In the rows, 128 means zero.
One turn moves each row of this set onto another row. After a few examples, where does it send each row asked below?
mes: [125 126 134  87 131 104 145 138 148 166 154 167 128 143 114 177 140 141
 102]
miru: [128  99 132  82 141 111 141 128 129 128 124 162 142 172 113 153 141 134
 105]
kupav: [130 114 149 119 102 106 152 130 127 185 135 153 154 129 120 110 131 119
  89]
Sider: [136 116 138  71 147 113 132 110 156 127 139 144 102 113 119 144 111 119
  90]
miva: [125 108 122 113 139 123 154  88 140 140 123 122 144 115 153 132 160 135
 125]
Pima: [144 116 134 117  94  98 162 127 142 163 116 152 135 163  86 114 120 118
 125]
vamik: [131 122 156 121 101 103 148 122 126 181 126 154 158 129 111 120 132 114
  88]
Lif: [108 127 138  98 128  98 145 112 149 134 129 161  99 131 120  86 133 140
 149]
vena: [142 128 148 116 124 128 122 101 122 166 113 175 123 114 141 158 139 154
 118]
biko: [135 128 137 115 100  91 127 146 135 179 106 145 134 136 128 146 146 119
 138]
dasaf: [113 152 120  93 142 126 134 102 149 120 119 147 123 145 109 115 138  93
 102]
tonem: [141 131 162 113 117 108 147 140 164 155 109 123 155 161 115 131 138 129
 118]
keso: [146 117 114 118 124 151 146  98 133 139 138 133 158 140 105 106 129 148
 121]
zati: [117 146 163  89 113 126 143 113 154 156 124 177 120 106 123 113 110 107
 106]
salef: [132 116 102 107 117 116 169 120 155 149 117 136 112 112 137 128 145 147
 153]
duban: [134 118 111 124 112 135 147 106 115 166 153 149 135 111 112 104 135 148
 134]
Zuf: [145 103 126 117  96 100 159 124 143 161 124 149 139 170  97 110 119 123
 126]
vevak: [152 140 104 111 112 151 137 126 154 159 132 138 149 123 112 133 128 155
 127]
zonil: [120 119 145 124 121 103 150 115 124 169 145 126 137 157 125 132 153  92
 125]
dib: [127 132 132 115 124 157 140 109 122 162 149 135 148 114 141 128 146 131
 136]
ger: [123 123 152  99 120  96 144 104 157 135 123 163  99 132 106  92 115 133
 147]
vis: [112 108 127  85 141 102 154 149 111 139 136 163 115 151 110 138 152 126
 108]
Sim: [149 142 129 110 111 134 161 123 146 160 120 177  92 133 102 144 119 149
 132]
pagu: [138 132 120 133 139 109 146  90 114 147 136 153  93 137  89 131 148 137
 116]
gepes: [134 115  94 112 125 130 183  94 145 134 125 133 129 127 106 113 138 121
 108]
lofe: [122 121 152  99 135 109 109  79 159 134 119 159 150 134 141 118 132 146
 115]
puf: [133 144 115 104 118  88  98 100 155 153 112 162 111 115 108 142 129 119
 120]
fug: [134 115  95 117 112 115 156  88 139 168 132 151 136  93 130 137 140 135
 105]
deku: [134 133 158 115 154 132 151 118 133 125 111 135 108 147 123 124 154 152
 131]
pefad: [131 103 149  73 147 108 138 106 150 124 144 146  94 118 127 135 112 125
 114]
vezig: [122 121 151 128 121  93 143 111 119 165 134 128 137 153 114 132 155  96
 127]
Letes: [144 127 148 114 119 108 142 141 169 161 119 119 158 162 121 133 139 135
 111]
kabus: [120 102 156  84 131 117 155 117 132 154 152 176 144 156 125 159 132 135
 105]
luzi: [136 101 141  75 141 101 124 108 148 132 137 153 102 104 128 136 111 136
 100]
togum: [131 127 162 100 137 100 107  93 168 130 108 146 140 130 127 117 129 144
 116]
pavos: [138 125 121  97 116 147 178 114 171 148 115 142 146 113 138 132 128 140
 111]
zevat: [112 155 148  85 113 133 146 115 166 160 133 180 122 114 134 125 115 117
 116]
Pegi: [144 138 149 110 137 153 149 104 128 139 110 161 137 134 111 132 131 134
  76]
Turog: [134 110 134  67 136 112 137 120 148 130 134 157  88 109 123 139 107 119
 108]
zokam: [139 102 126  76 141 101 126 100 147 124 137 150  95 119 113 141 110 123
 105]
Logop: [125 108 128  93 131  86 152 143 135 156 149 169 119 142  98 139 139 161
 103]
Lizu: [135 139 102 112 127 150 141 131 130 145 131 123 128 131 120 126 149 132
 152]
vidu: [114 152 137 101 141 115 131  97 145 130 125 142 111 133 103 122 137  83
 106]
kufar: [127 146  99 107 119  88 108  97 159 156 129 166 115 119 104 132 131 134
 111]
vuzu: [135 124 120 112 102  98 128 152 134 178 110 142 133 141 132 144 146 114
 133]

Lizu turns into vevak
puf turns into togum
vezig turns into biko
Now find these:
dasaf turns into kufar
Turog turns into Sider
vuzu turns into Letes
Logop turns into kabus
salef turns into pavos
Pegi turns into pagu

One turn moves each row of this set onto another row. After a few examples, where does it send each row asked below?
pabef: [103 112 138 124 142 113 165 124 162  74  84  95 105]
Pulug: [126 111  86 101 126 160 135 134 140 130  80 102 113]
bur: [123 137  98  91 119 155 115 155 118  88  68 115 127]
bezi: [109 107 123 113 168 113 152 114 164  87 102  95 111]
Guza: [134 126  84  92 135 146 111 130 127 116  72 120 131]
ruzas: [106 123 126 101 169 101 132 117 151  63  90 114 120]
rade: [ 98 104 137 133 137 110 157 125 162  79  84  98 113]
beroz: [112 103 135 112 162 106 156 112 154  89  95  92 105]
zutu: [132 113  86 107 123 151 126 130 136 131  71 109 125]
ralod: [105 125 141 107 143 101 145 140 144  53  84 102 118]
ropof: [122 127 104 120 101 147 131 153 127 114  59 103 118]
Fibo: [102 126 141 119 145 111 144 141 147  52  86 101 122]
tulu: [101 108 138 132 140 117 161 132 161  78  91  90 113]
Bim: [129 120  96 111 113 155 125 159 136 117  61 110 121]
tusog: [127 145  99  96 121 140 110 151 116  96  62 117 125]
Gev: [ 99 123 141 120 141 105 140 134 148  53  79 109 122]
Pupo: [131 122 109 114 102 160 128 147 129 114  69 103 125]
Nul: [129 133  96 101 116 147 111 146 121 100  62 120 136]
Renos: [134 115  86 103 128 152 124 146 142 129  69 111 117]
mezi: [133 133  84  87 144 139 112 130 128 120  75 114 117]
bevet: [120 120 101 112 102 161 136 154 130 108  66 102 120]
Sako: [129 116  89 110 124 147 133 132 138 138  73 101 110]
Fuze: [106 107 148 124 138 109 160 127 148  76  85  90 109]
Rez: [114 119 135  97 170 101 140 115 142  69  93 103 112]
gaf: [103 127 141 116 144 109 152 131 150  53  80 104 112]
merov: [136 126  85  91 137 148 112 148 134 117  70 118 122]
Mezug: [106 103 123 114 165 107 148 108 165  89  96 103 111]
kozi: [108 122 148 110 148 103 143 132 137  55  83 101 116]
rin: [109 127 130  99 167 105 144 118 152  60  89 109 111]
Rimi: [126 119  98 117 104 152 127 145 130 115  61 110 130]
gul: [137 114  95 103 123 158 128 129 137 133  81 103 118]
zof: [103 107 140 123 133 107 163 134 158  76  87  90 109]
vara: [132 131  95  99 121 150 113 160 128 104  61 117 126]
dopi: [131 128  83  79 143 153 115 134 128 110  81 114 120]
puz: [112 122 126  91 168  98 139 122 150  67  97 105 114]
Zoru: [134 137 106  96 116 153 111 148 120  96  70 114 131]
nipo: [140 130  93  85 137 152 110 131 127 115  81 114 125]
rugos: [110 104 125 107 159 104 158 116 163  90  99  92 106]
lelot: [109 112 127 109 165 109 157 110 164  81  93 100 103]
fula: [109 126 127  99 173 107 135 124 150  62  98 106 120]

Guza turns into zutu
merov turns into Renos
Now find these:
gaf turns into rin
Zoru turns into nipo
fula turns into bezi
kozi turns into Rez
Mezug turns into rade
ropof turns into tusog
bur turns into dopi
zof turns into ralod

